Each row is where one point has got to under a steady rotation. How many steps took it there?
The counts run from 0 to 37.
[121 116 148 154  97 128 106 137 121 136 126 153  98 123  71 104 105  66
  77 132 120 114 178 113 126 103 108 111  87 177 105 106 178 118 143  89
 135  91 137 123 150 156 124 135 112 139 134 130 147 156 154 104 139  84] => 18
[168 113 145 151 157 160  61 132 124 116 136 173 113 101  94 121 153 121
  84  78 134 114 145 145 174 147 103 111 120 183 116  93 189 128 156 124
 136 122 103 172 126 123 112 125  96 156 162 170  83 125 119 125 114  92] => 7
[115 123 149 154 107 163  86 127  95  76 122 143  97 112  83  96 113 107
 111 182 133  93 164 128 135 110 135 123 118 147  98  83 113 145 104  83
 142 145 137 144 165 103 106 100 115 159 156 123 101 138 158 102 131 111] => 30
[126 121 154 172 117 131  93 126  99 121 139 162  95 127  91  87 130  86
  97 119 135 135 190 110 120  99 114 104  82 179 123 109 179 117 156  83
 142  78 135 113 146 178 125 140 108 143 143 137 131 151 151 109 126  87] => 19
[104 107 141 157 124 147  79 154  88 109 147 137  88 130  92  86  96  95
 104 138 144 110 138 117 153  99 109  99 137 133  94  88 152 147 112  74
 165 131 131 148 153 133 127 149 155 194 128 138  85 133 141 107 104 103] => 25
[136 117 151 174  98 130 111 135 104 121 119 133 100 123  66  99 111  90
  89 156 107 106 190 128 122 108 101 118  63 175 114 113 173 129 152  98
 136  82 125 131 151 158 130 134 101 124 144 127 153 169 152  98 128  91] => 17
[133 162 156 140 114 173  80 137 109  76 118 145 105 122  83  64 114 108
 121 172 136 108 179 130 125 127 154 132 109 159  99 114 120 153 130 106
 115 128 159 150 173 114  86  92 124 158 194 109  88 132 163 118 141  99] => 33
[115 127 138 167 112 138  81 138  91 123 135 154  95 128  82  79 108  79
  91 129 148 131 183 101 117 102  99 112  80 173  95 101 180 103 140  98
 153 100 108 116 160 156 131 145 123 150 140 108 111 167 137 113 128  89] => 20
[174 131 161 142 144 169  60 101 117 109 133 182 116  98  90  87 133 110
 115  97 116 136 171 143 141 166 121  98 110 175 125 123 181 132 169 125
 139 130 126 158 146 145 112 103 105 159 183 148  88 131 124 143 120  98] => 4
[117  97 142 161 105 165  93 147 107 106  92 139  96 113  73 138 123  81
  91 162 107  83 170 136 165 126 103 143  66 176 110  91 186 130 144 115
 126 101 136 146 130 126 144 131  75 131 143 149 140 145 151 107 151 106] => 14
[122 117 150 157 106 146  85 142  80 116 151 162  99 132  89  88 134  87
  86 118 149 129 167  90 109  96  94 103  98 166 102 108 173 114 143  74
 147 112 119 102 146 185 143 151 141 154 129 129 107 133 134  97 122  82] => 21
[149 118 141 154 151 172  46 130 111 118 120 154 116 118  80 115 132 122
  83 104 139  87 138 174 160 151  82 119 105 165 126  79 195 136 121 115
 151 127  97 177 115 126 120 129 117 165 155 156  85 121 127 120 134 111] => 9
[139 145 170 148 138 168  66 135 108 100 148 166 127 126 101  64 114 103
 101  99 144 133 176 143 124 134 140 116 141 178 140 103 137 121 141 107
 132 134 154 137 164 115  92 126 148 141 191 126  77 116 129 128 136  63] => 37
[118 115 152 154 102 149  96 128 116 123 115 133  86 116  71 109 132  83
  94 168 116  75 180 138 141 132 113 129  67 172 118 103 178 123 141 114
 123  94 140 149 126 156 135 129  69 136 154 139 133 160 140 107 129 101] => 15
[112 121 145 158 121 152  78 145  80  93 161 143  90 135 100  93 115  97
  96 135 144 121 124  94 140  95 104 104 120 146  81  83 154 140 114  67
 163 121 133 129 140 149 136 147 157 168 131 137  97 132 123 101 115  85] => 24
[175 145 150 149 148 162  42 113 115 102 139 180 139 115  95 103 144 114
 106  99 131 130 169 145 145 163 129 106 117 181 137 102 187 136 156 120
 131 136 110 157 135 131 108 113 111 152 169 153  84 126 126 123 112  97] => 5
[120 111 156 158 119 134  75 147  80 117 161 160  87 131 102  85 108  96
  94 125 148 129 149 100 131  97  97  88 110 165  94  94 158 132 128  79
 165 118 115 131 148 163 137 146 141 159 126 136  92 130 152  88 104  89] => 23
[133 135 161 143 109 160  75 120 107  89 127 172 119  97  92 101 144 112
 117 154 105 116 175 138 137 143 152 101 119 151 118  91 146 157 160 107
 142 136 148 149 171 140 119  94  80 164 194 126  94 145 140 119 112 121] => 0
[138 163 153 133 129 154  78 125 108  97 152 158 118 124 101  70 126 112
 100 118 136 124 166 152 121 141 142 133 134 174 129 115 140 127 144 103
 124 126 126 133 172 117  70 112 128 153 191 110  86 119 145 115 138  82] => 36
[129 109 131 173 104 140  84 137  80 109 159 158 116 137  94  88 126  93
  89 112 148 125 159 100 140 102 100 104 104 157 106 100 170 121 134  60
 165 109 127 136 144 146 131 155 140 148 130 133  99 134 146  94 111  79] => 22
[ 89 134 143 162 120 158  77 143  96  85 141 121  98 121  88  94 107 109
 113 175 120  87 139 123 151 109 135 137 114 123  88  92 117 152 116  95
 147 145 163 159 162 117 105 109 121 162 153 116  88 125 138  99 130 108] => 29
[ 97 106 145 153 115 157  62 160  87  90 149 127  90 129 100  99  94 111
 120 167 133  97 140 123 156 101 103 134 106 146  88  92 137 165 113  73
 167 140 129 157 143 125 141 136 138 168 138 121  94 138 138  80 117  98] => 27
[ 89 112 133 155 125 156  48 147  99  84 163 152  86 128  99 105 101  98
 117 152 149  98 123 118 146 101 104 112 135 138  77  87 141 145 107  57
 161 132 143 148 148 124 115 138 134 189 127 139  82 117 140  81 116 107] => 26
[118 104 136 164 134 159  85 142 109 113 119 126 102  99  78 121 116  90
  86 153 123  68 144 167 171 128 104 141  66 153 121  73 188 128 123 123
 124  99 116 175 126 110 129 136  97 145 138 151 120 145 151 108 153 108] => 12
[116  96 131 153 119 161  77 143 110 115 103 134  99 119  69 137 129  79
  76 158 112  69 153 165 161 124 104 129  82 154 117  96 202 132 135 117
 136  99 125 157 131 108 121 141  84 147 146 144 122 151 150 110 159 102] => 13
[117 126 150 170 110 140 107 149 108 115 110 130 102 134  68 107 123  74
  97 142 105 100 191 136 136 119 124 119  66 184 124 102 188 116 155  96
 137  95 140 126 140 141 130 137  92 145 132 125 138 157 140  96 135 100] => 16
[161 121 165 148 144 165  58 138 131 110 126 156 120 116  93 107 130 103
  93  97 121  94 141 156 153 157 103 125 124 163 138 103 198 143 133 118
 142 108  97 171 130 119 121 131 112 146 159 156  74 124 121 120 122  98] => 8
[120 165 172 153 108 160  82 131 110  97 129 145 100 127  87  65 125 105
 106 139 126 107 179 144 118 139 154 123 123 167 127  92 125 138 147 114
 106 144 140 137 174 118  76  94 120 136 188 100  92 122 150 111 143  91] => 34
[117 159 156 162 115 172  78 141 106  58 120 143 103 124  82  85 109 103
 120 174 130 106 173 118 135 119 157 121 125 162 100 109 113 154 148  87
 120 123 159 160 173 128  88  91 116 158 186 122  94 123 152  99 148  96] => 32
[152 149 160 149 129 155  63 108 128  98 145 165 124 100  86  97 159 130
 116 115 116 146 177 133 136 160 139 101 111 168 139 108 161 135 164 113
 132 135 138 148 139 137 108 102 102 156 184 133 101 130 142 129 100  90] => 3
[157 101 154 143 149 163  70 130 119 104 127 150 108 121  72 122 139  87
  95 117 136  82 139 169 163 143  86 129 101 161 112  91 199 134 142 113
 140 117 115 185 120 103 128 139  82 153 150 157 101 122 126 107 133 103] => 10
[121 110 150 146 135 161  78 141 119 119 107 128 100 103  74 132 111  89
  86 132 111  69 135 171 167 142  93 125  98 168 130  80 188 134 140 130
 144 114 110 175 125 113 127 136 104 150 128 154 100 131 132 110 140 102] => 11
[137 143 138 137 113 160  61 102 115  91 128 170 111 101  89  91 145 120
 126 149  96 132 179 134 143 157 168  95 102 144 106 109 146 139 172 121
 135 134 148 149 161 139 112  96  81 150 203 136 102 154 136 128 110  99] => 1
[169 126 163 145 159 154  75 112 120 110 139 173 119 102 109 107 154 116
  99  90 141 130 151 126 153 179  91 117 108 173 133  95 173 131 145 115
 137 123  94 179 148 123 118 137 108 155 156 153  75 116 131 131 119  88] => 6
[154 173 156 145 125 152  74 134 128  91 141 164 107 123  88  53 129  98
 102 137 137 128 173 143 128 130 152 120 133 161 124 102 120 139 143 112
 108 134 162 151 180 129  60  95 125 127 200 113  89 129 153 118 145  78] => 35
[102 143 150 151 108 166  74 131 103  80 135 150 100 135  91  90 112 104
 108 178 120  89 170 132 131 116 141 107 115 148  98  95 115 156 135 104
 130 136 163 155 172 118  87 117 107 160 188 106 107 134 147  98 142 111] => 31
[ 97 119 137 157 120 162  78 146  81  89 135 131  85 130 104 101 104 112
 120 174 126  86 148 120 161 112 124 119 114 135  86  83 137 156 116  87
 151 138 147 144 154 119 108 129 124 182 143 132  97 137 139  84 121 101] => 28
[162 149 166 149 130 158  60  94 104  92 137 178 105 107  90  95 150 117
 126 133 119 141 184 125 130 156 159 105 127 164 123 112 152 132 174 128
 137 143 134 152 157 139 106  89 105 143 191 137  81 134 125 124 111  86] => 2
